(in the rows, 128 means zero)
which system made each run:
run 1, kifod (10 x 18):
[[152 158 158 101 135 163  82 122 163 207 116 113 149 119 140 103 116 112]
 [132 100 103 126 141  74 165  81  76 105  99  92 118 144  84 130 107 119]
 [118 104 101 143 135 132 133 167 186 117 159 175  86 121 191 127 122 120]
 [133 141 189  77 120 143 124 159 122 184 106 120 171 143  86 105 114 130]
 [123 101  53 186 126 115 136  67  98 127  96 130 119 143 114 113 132 110]
 [ 92 118 164 103 181 144 150 148 177  97 144 165 107 111 163 154 115 144]
 [147 154 132 132  68 125 125 192  99 155  95 148 171 145  90 114 127 136]
 [100 109  95 159 167 176 109  50 117 121 130 111 127 152 134 108 162 111]
 [104 131 164 119 131  92 166 137 148  97 130 166 129  74 124 187 116 167]
 [169 178 108 144 102 170  96 193 107 114 108 123 140 159 142 104 133 116]]
run 2, razu (10 x 18):
[[142 131  97 106 122 124 161 176 119 128  73 121 161 132  70 163 127  83]
 [106 114 147 167 118 187  89 148 106 101 178 131 103 149 139  79 142 159]
 [ 88 149 116 126 155  92 161  92 128 137  95 165 160  76 133 169 132 164]
 [170 139 129 121 100 151 125 133 111  65 103 111 121 202 101 142 118  93]
 [ 96 118 138 146 136 125 128 159 110 129 197  99 131  75 131 119 188 167]
 [136 157 121 140  97 131 100  78 127 122  74 153 135  94 114 164  64 137]
 [156 132 129 109 144  87 149 119  98  82 157  89 113 197 158 111 158 130]
 [126 103 114 130 104 134 117 149 156 155 159  99 126  45  92 172 144 103]
 [163 170 169 142 109 133  88  98 117 137 112 139 116 150 156  82  75 162]
 [113  97  62  97 168  66 162 110 121 136 140  97 127 129 154 139 146 100]]
run 3, refu (10 x 18):
[[116 120 127 108 150 154  99  99 104 199 115  91 157 150 114  70 138 113]
 [134  95 129 162 173 104 203 111 150 107  93 146  99 125  94 137 125 115]
 [118 152 145  87 147 143 123 217 132 100 142 154 128 151 171 113 109 147]
 [ 77  92 115 136 106 162 104 111  99 186 119 143 169 136  85  92 140 132]
 [134 141 142 176 192 139 177  86 173 114 103 148 111 119 139 140 164 131]
 [115 163 136  89 129 129 137 211  93  80 126 130 157 115 122 156 127 151]
 [ 85  98 102 170  76 176  77 106 119 143 155 164 136 131 122 109 140 140]
 [136 165 151 135 172 116 149  63 157 148 124 114 148  90 145 161 178 138]
 [158 162 120 136  90 123 139 180  95  54 110 120 129 126  97 170 115 130]
 [ 96  99 100 131  93 145  67 114 126 125 200 121 110 121 171 113 135 136]]
run 4, kifod (10 x 18):
[[150 138 108 150 104 159  80  84 105 117  91 132 109 162 130  96  62 120]
 [ 85 110 121  94 187  76 180 121 123 123 150 136 141 140 164 129 168 151]
 [163 127 135 143  73 156 122 170 185 144 110 155 134 117  92 168 128  88]
 [117 134 148 153 175 157 116 108  75 133 121  98 117 138 119  52 114 161]
 [ 77 106  75  91 108  89 133 106 135 114 135 162 151 108 151 188 122 124]
 [185 168 189 152 131 156 147 154 173 112 111 145 120 172 134 121 150 123]
 [ 90 105  94 136 136 140 115 146  72 155 144  85 148  79  78 104 148 137]
 [120 133 132 124 105 132  96  58 153  93 121 170 110 144 169 162  82 134]
 [153 166 148 112 167  89 183 188 119 127 124 115 150 137 141 119 180 148]
 [123  89 101 149  71 181  80 128 135 136 151 107 119 116  83 140 135  83]]
run 5, Lomi (10 x 18):
[[155 159 163 141 184 115 145 159 100 105 154  71 103 116 140  90 142 158]
 [ 83  97  78 117  97 137  92 108 103 138 108 147 132  89 104 143  62 123]
 [166 146 153 126 107 111 133  99 175 132 144 152 129 199 186 127 164 120]
 [131 132 119 110 161 103 167 186  99 144 122  81 146  81  81 136 152 119]
 [130 106 137 158 107 184  69 107 138 122 145 133  80 122 133  94  65 126]
 [109 143 112  96 142  57 169 103 118 136 109 166 160 164 170 126 139 153]
 [158 124 134 126 102 172 125 179 158 145 121 105 142 122  73 157 161  71]
 [120 119 153 163 174 130 129 120 101 114 155 112  79 120 152  63 110 176]
 [ 89 122  91  90 112 120 125 101 133 141  78 178 166 119 121 174  86 118]
 [178 144 166 148 102 142 139 148 152 115 151 120 127 197 134 117 192 112]]
run 6, zozu (10 x 18):
[[175 183 163  95 138  82 154 121 103 106  79 116 140 157 125 137  92 142]
 [131  96  69 147 121 158 115 201 120 108 160 101 102 128 123 113 148  89]
 [ 88  96 164 128 126 123 124  72 165 196 136 170 134 119 137 107 118 150]
 [177 194 114 109 148 102 144 115  91 100  70 103 152 156 135 141 116 119]
 [103  66 103 139 133 161 141 192 138 100 163 122  98 136 101 126 152  98]
 [110 138 164 138 110 117 118 103 150 199 119 182 150 110 150  98 110 173]
 [153 176  95 105 143 135 122  96  85  88  88  84 158 157 122 156 142  99]
 [ 99  64 130 159 135 131 171 176 147  92 164 150  88 122 104 133 147 126]
 [129 177 170 123 111 142  94 132 142 187 114 160 158  96 149 108 103 166]
 [131 137  82 121 121 129 116  79  71  82 124  77 146 157 112 152 157 103]]
run 7, Mubud (10 x 18):
[[115 118  97 142 118  88 158  77  87 107 127  93 150 108  84 173 173 125]
 [157 166 151 154  99 136 111 165 148  83 177 116 109  82 148 168 155 147]
 [120 170 139  90  89 132  74  98  75 144 133  98 183 129 125 131 132 152]
 [162 111  66 146  84  88 117  87 135 120 154  94 105 119 134 158 139  89]
 [161 166 179  69 134 110 115 146 151 103 169  99 120 134 179 149 121 133]
 [162 133 103 103  79 116  90 149  90 175 118  93 146 160 117  84 104 104]
 [128  88  86 111 135 114 106  90 164 122 162 123  83 154 183 126  99  89]
 [166 139 173  71 146  83 162 165 154 160 110 127 127 147 137 116  91 119]
 [143 111 101 145 135 177 108 159 119 137 102 130 107 189 127  65 104  96]
 [ 69  66 118  98 171 111 150 114 151 155 143 159 111 128 150 111 103 134]]
run 8, razu (10 x 18):
[[127 135 191 134 147 105 129 107 117 108 148 117  87  90 130 109  71 184]
 [155 136  60 114  80  58 133 133 128 130 119 137 137 137 163 158 119 105]
 [140 114 166  97 126 171  89  96 157 143 175  74 124 151 124 133 158  94]
 [155 136 143 171 149  86 159 131 131 187 109 118 114  72 110  93 111 150]
 [130 118  80  87 125 125  99 142 137 112 118 144 101 160 176 121  53  98]
 [111  90 160 108 114 109 147 112 166 180 171 135 150 162 123 126 194 121]
 [160 162 127 154 165 178 125 149 153 170  70 123 131  93 106 110 112 102]
 [ 85  82 128 109 148 113 138 150  94 112 133 152 101 169 141  77  77 156]
 [107 111  93 140 105 130 147 133 179 140 129 185 156 130 145 174 187 104]
 [131 162 190 111 161 198 115 136 109 131  97 110 160 152  90 109 135 131]]
run 9, baf (10 x 18):
[[121 137  91  99 158 140  91 132 117 110 157  70 110  59 144 158 107 112]
 [169 134 151 150  57  81 120  77 127 105 126 136 102 146 118 145  88 137]
 [157 141 120  78 148 100 116 154 148 151 178  83 121 145 190 114 151 107]
 [127  71 127 114 112 124 117  94 127 147 125  94  96 108  73 125  65  95]
 [154 152 137 140 144  92 131 138 120 124 129 144  94 157 194  68  86 163]
 [ 92  81  99  47 128 109 134 136 134 138 128 130 144 163 124 148 107  83]
 [140  93 168 171 134 133 149 124 139 180 123 141 105 155 102  55 124 140]
 [ 85 135  92  91 199 150 132 167 113 115  98 147 134 118 163 113  88 135]
 [100  91 134 142  79 114 160 118 114 124 101 187 151 182  80 130 135 139]
 [111 142 138 140 185 170 141 166 159 160 137 143 146 132 159  95 190 133]]
run 10, Mubud (10 x 18):
[[111 170 149 105 106 109 133 101  95 150  95 155 203 144 120 141 155 164]
 [154 103  89 179 114 148 128 106 142 117 148  88 107 114  93 149 181  79]
 [115 155 184  96 146 115 109 135 118  96 175 109 116  82 160 138 106 181]
 [156 166  83 130  61 111 107 138  93 147  82 136 169 138 112 137 119 114]
 [126  95 120 123 128 134 121  84 155  99 190 101 104 163 155 148 177  97]
 [164 157 168  89 133  84 126 162 134 175 136  89 123  77 129 117  94 142]
 [147 138  83 135  98 158  87 122  95  92  98 134 119 188 140 109  88 104]
 [ 97  78 115  84 139  75 156 124 159 160 176 136 128 148 162 130 161 115]
 [187 153 179 132 137 156 121 145 175 161  95 117 102 115 108 113  79 103]
 [ 95 112  93 118 164 132 129 125  62  96 117 121 123 184 138  76 108 142]]
run 11, refu (10 x 18):
[[158 178 127 118 105 131  93 138 145 113  97 160 115 114 171 141  51 136]
 [124 107 121  91 106 118 111  85  91 135 151  85 151 197 115 114 163 107]
 [162  97 111 170 125  91 167 144 184 163 131 136  90  82 120 134 128 103]
 [149 170 179  88 156 146 102 150 104 100 122 100 113 143 149 102  63 152]
 [ 92  73  62 117  98  94 138 102  95 148 117 146 147 175 115 110 127 108]
 [156 123 176 138 162 152 149 136 216 160 138 138 103 127 143 126 148 102]
 [129 156 142 119 153 115 142 178  52 120 104 101 141 123 101  90 101 168]
 [ 75  74  74 139 130 165 117 103 147 109 121 179 113 155 142 129 107 103]
 [128 148 201 102 149 114 160 134 165 170 143 139 163 135 140 132 185 151]
 [144 152  90 176 125 166 126 174  84 113  79 118 135 106  81 113 122 123]]
run 12, momab (10 x 18):
[[171 135 178 111  74 129 119 158 115 142  96 121 133 159  73 115  75 120]
 [112 101  67 151 145 130 122 119 137 141 159 142 113 168 188  84 165 115]
 [111  88 164 102 140 110 163 100 146 134 117 116 128  90  61 175 109 112]
 [168 158 156 144 115 134 126 178 141 147 113 163 117 180 159  66 106 142]
 [ 58  77  65 110 163 157 134 113 119 120 134 131 143 126 122 145 161 102]
 [149 137 216 156 100 111 157 111 156 136 120 159 124 114  89 141 119 162]
 [127 165  91 104 187 162 124 177 127 138 100 130 147 156 182  95 133 115]
 [ 79  87 130 158 101 150 133 108 102  75 145 141 129 111  70 166 144 143]
 [156 188 176 126 136 107 126 117 166 173 123 151 143 106 183 117 129 165]
 [124 142  81 110 157 167 128 158  72  84 101  86 150 149  97 133 139  98]]
run 13, Lomi (10 x 18):
[[153 183 175 141  66 141 109  96 138 129 101 166 165 148 120 157 136 148]
 [126 129  75 149 161 127 149 141  91  88 151  85 131 137 131 129 203 115]
 [ 98 100 175 116 112 139 105 106 156 123 168 124 103  60 107 166  93 142]
 [169 198 110 149 101  96 113  98 100 109 100 138 142 147 173 125 122 154]
 [109  84  86  82 117 120 128 142 119 120 169  81 141 138 111 161 169  81]
 [165 135 181 156 115 109 117 123 168 157 162 116  85  70 143 114 101 150]
 [134 163  70  93 147 106 115 112  77 119  80 105 146 142 151 123  79 118]
 [134  67 126 110  67 111 125 144 163 149 173 133 115 169 113 131 145  88]
 [155 164 146 135 188 110 147 157 149 175 124 116 120  84 164  91 129 145]
 [120 104 108 105 121 150 111 110  87 125  79 109 131 159  76 114  63 102]]
run 14, momab (10 x 18):
[[161 186 162 137 142 167 101 149 181 173 128 135 132  97 173 117 132 133]
 [ 91 123  97 118 160 151 122 117  46  83 112  96 141 150  98 110 123 138]
 [143 143 130 170  75  83 140 115 162 107 140 180 118  94 155 172 136 153]
 [144 167 151  56 156 155  98 155 124 147 141  70 159 131 136 130 140 111]
 [133 111  85 209  98 125 125 118  73 103 128 113 102 119  96  99 129 141]
 [131 140 134  77 138  93 114  85 174 124 143 139 116 109 188 170  94 127]
 [158 133 129 105  89 114 132 186  84 144 125  86 160 156  74 115 147 110]
 [137 101  95 190 132 155 102  85 163 128 159 129  75 118 165 107 136 113]
 [109 112 154  50 151  77 151 112 115 143 114 113 137 120 106 141  76 134]
 [175 133 105 167  68 134 129 176 147 139 111 158 129 180 129 109 145  99]]
run 15, zozu (10 x 18):
[[106 103 184 120 118  83 160 103  99 160 156 114 150 142  89 108 169 168]
 [156 170  81 168 149 150 115 131 125 104  75 129 107  78 140 138  81 122]
 [ 77  87 155  64 117 139 116 145 124 103 184 132 139 175 133 138 144 132]
 [175 156 118 195  89  86 145 112 153 170 112 146 130  91 131 130 153 138]
 [120 137 161  92 187 192 102 111 109  90 129  79 117 140 116 122 107 118]
 [109  92  88 130  82  49 156 159 111 131 148 157 122 105 131 141 117 147]
 [167 164 157 132 127 194  87 110 190 141 117 138 125 147 158 132 127  99]
 [115 105 136 110 141  74 162 116  64 130 153  73 137 137  90 108 158 146]
 [139 130  85 162 134 152 118 146 167 116  95 163  91  84 147 144  67 108]
 [110 126 174  62 112 127 114 129 118 137 164 124 161 195 147 113 151 140]]
run 16, baf (10 x 18):
[[126 110 111 166 152 131 127 137 124  73 141 131  61  86 146 122  69 147]
 [127 156 156  68  77  90 113 126 135 125 126 168 158 166 162 154 103 147]
 [142  97  99 128 132 126 131 117 132 188 141  84 138 161 109  93 184  79]
 [114 104 146 149 189 149 142 129 138 104 124 120  72  82 115 114  74 137]
 [124 159 129 100  81  94 123 162  98 116 102 180 154 154 153 127  82 166]
 [112  90 100 118 126 143 127 108 145 158 151 123 148 189 133 114 200  88]
 [122 113 165 149 192 145 160 121 152 151 109 119 103  68  89 118 108 135]
 [130 173 107 132 104 130 114 180  77  82  92 160 137 140 138 121  83 158]
 [ 85  93 112 121  97 126 127  93 139 123 170 154 155 173 145 147 199 123]
 [152 140 166 146 175 146 152 120 180 182 101 113 129  80  98 131 146 112]]

runs to name:
run 17 (2 x 18):
[[130 122 200  72 154 151 111 161 143 158 147 112 116 148 132  85  88 134]
 [142 121  46 138  90  74 117 112  89 168 116 111 140 127 136 109 122 111]]
	zozu
run 18 (2 x 18):
[[205 172 132 145  91 129 124 127 180 128 121 124 130 151 147 157 157  89]
 [140 113 129 116 120 111 111 153  78 112 178  43 101  98  98 115 122 130]]
	refu
run 19 (2 x 18):
[[157 153  81 100 116 139 110 186 165 150 108 123 143 101 145 163 126  77]
 [112  95 168 141 110 163  96  99  90 107 179  93 110 158  99  89 136 147]]
	momab
run 20 (2 x 18):
[[127 182 142 120 155 165 119 146 126 182  86 129 187  89 115 127 147 135]
 [ 87 101 100 152 107 146 129  98  69  66 113 137 134 161  86 140 126 137]]
	zozu
run 21 (2 x 18):
[[ 90 112 187 108 145 138 120  65 153  99 144 152 112 116 135 155  91 159]
 [187 166 109 137 103  69 173 157 117 131  97 125 152 156 123 138 164 116]]
	razu
run 22 (2 x 18):
[[ 86  85 103  93  99 115  86 110 128 160 164 114 122  66 121 144  81 123]
 [197 171 137 134 103  87 122  83 159 149 114 127 119 165 178 124 118 117]]
	Lomi
run 23 (2 x 18):
[[116  99 156 103  83 123 124 133 163 173 185 127 154 137 118 143 191 117]
 [178 158 149 149 151 138  97  75 132 152 119  73  99  89 127 111  95 122]]
	Mubud
run 24 (2 x 18):
[[130 156 124  67 118 118 125 185 119 137 154 109 177 152 151 141 184 122]
 [141 115 120 204 122 174 108 105 120 127 139  90 104  85  85 118 153 119]]
	momab
run 25 (2 x 18):
[[119 138 113 121  97 114 127 168 140  71 131 162 117  77 138 190  88 138]
 [136 157 148 107  73 121  96  94  89 126 147 114 172 181 134 128 165 147]]
	razu
run 26 (2 x 18):
[[153 183 100 153  84 139 116 188 110 100  89 165 146 122 132 148 115 138]
 [ 97 125 145 128 154 182 108 101  99 106 163 101 145 173 132 104 192 136]]
	kifod
run 27 (2 x 18):
[[105 133 136 127 115 154  81 108  60  93 175  78 131 140 123 105 144 157]
 [136 155 124 121  98  77 120  73 151 130 161 133 141  92 173 180 154 140]]
	kifod
run 28 (2 x 18):
[[144 161 127 118  70 110  94 142 130 141 174 137 154 150 183 127 173 144]
 [152 124 122  86 113 133  89  76 143 168 137  67 137 123 112 144 122  75]]
	Mubud
run 29 (2 x 18):
[[140 170 125 169 154 121 119  87 103 157 132  84 140  64 130 118 160 156]
 [166 151  91 136 111 121 130 138 137  52 115 122 101 118 137 189 107  99]]
	baf
run 30 (2 x 18):
[[107 132 183 132 148 125 141 109 148  66 151 164  95 122 163 148 104 177]
 [145 159 110  80  81  99 120 159 128 184 104 130 188 132 124 146 138 108]]
	baf
